In the rows, 128 means zero.
Each path below is one point turned by a fixed rotation once a step. After each direction that follows a path, write how fast that rotation turns it, in deg/step (0 if it stays still).
Each turn is a multiple of 5 degrees from 10 to 175, or 0.
Each row of a path follows its step; steps can be skipped.
Rotation 1:
step 9: [126 137 132 121 130 127 120 129 123 125 132 132 120 127 136 118 133 131
 134 138 132 119 129 127 134 122 133 122 129 130 123 128 127 133 124 129
 128 129 135 129 137 130 114 122 130 132 121 130 136 125 119 127 122 127
 128 126 127 129 117]
step 12: [122 128 130 132 130 126 129 128 119 129 125 125 133 129 128 131 122 129
 127 132 130 121 132 135 137 136 134 122 134 131 134 134 128 126 127 116
 131 136 129 133 125 120 126 133 130 127 118 137 141 122 125 137 128 137
 135 127 119 124 127]
step 13: [121 126 127 121 126 124 133 133 123 124 128 129 126 138 135 124 129 130
 135 134 134 119 137 120 133 129 129 131 120 125 141 138 124 130 119 128
 124 138 124 132 127 122 128 127 122 134 134 132 132 125 126 131 123 136
 122 132 131 124 135]
step 18: [135 122 141 129 124 130 131 128 128 120 125 124 121 127 129 134 130 126
 124 130 128 125 143 127 129 130 129 119 132 132 134 126 136 133 125 126
 116 126 127 131 131 136 131 127 121 137 126 134 134 120 124 132 127 137
 128 127 117 128 121]
step 19: [138 125 131 126 123 130 124 127 130 122 134 132 120 133 136 129 132 132
 135 136 129 120 131 117 127 128 129 127 130 122 133 123 135 134 121 136
 123 132 131 129 127 140 135 123 134 130 131 126 119 122 119 131 133 129
 126 132 135 135 137]
step 20: [141 137 127 133 127 123 125 121 120 126 126 132 122 124 133 134 135 132
 134 126 123 124 130 132 124 128 141 123 130 125 120 126 130 122 130 123
 128 126 126 122 118 135 133 130 133 132 124 119 121 126 127 133 135 127
 142 131 126 132 129]
step 21: [135 131 129 135 138 127 132 129 129 127 121 122 128 133 129 130 128 132
 130 123 126 125 135 131 134 120 128 120 138 122 125 124 126 125 126 127
 117 133 126 138 116 123 132 118 131 136 116 126 127 127 136 134 130 129
 129 125 137 125 131]
step 26: [132 130 130 123 134 122 125 128 119 127 125 122 131 127 122 135 132 134
 132 124 122 130 129 130 141 127 134 120 117 134 118 134 122 132 128 117
 124 126 126 125 117 127 123 129 122 135 130 125 122 133 131 124 127 125
 130 118 121 123 127]
step 27: [129 122 123 127 132 132 130 136 131 133 134 115 135 128 124 134 132 131
 133 123 123 129 134 122 140 127 120 123 119 123 127 130 136 140 132 132
 117 123 124 131 129 128 127 121 128 134 127 130 130 123 135 121 130 128
 121 127 134 121 126]
step 29: [131 124 121 128 123 135 123 130 118 124 137 133 126 129 127 124 135 128
 127 126 131 127 119 129 127 129 127 116 138 121 132 142 119 140 129 123
 129 125 123 126 118 135 132 122 135 133 133 128 129 125 128 125 132 130
 131 120 126 124 130]
Directions:
[129 129 128 130 128 127 130 128 128 128 126 124 130 126 127 127 130 131
 130 127 128 129 127 126 128 126 128 127 128 128 128 128 128 125 129 128
 128 130 130 127 127 126 125 128 129 127 126 129 125 129 127 128 129 125
 128 126 128 130 128] : 70
[126 126 127 127 129 129 126 129 131 127 129 129 126 126 127 131 128 127
 130 125 130 126 131 128 129 128 128 129 129 128 129 127 126 128 128 126
 129 131 128 126 127 127 127 129 130 129 129 124 128 126 127 128 129 128
 128 128 128 128 125] : 0
[128 127 126 128 129 127 132 126 127 128 127 127 129 130 127 129 128 126
 130 129 129 126 126 128 130 128 129 130 129 130 128 127 128 126 128 127
 130 130 126 129 129 126 128 130 126 127 131 127 128 127 129 129 126 127
 127 130 128 126 129] : 35
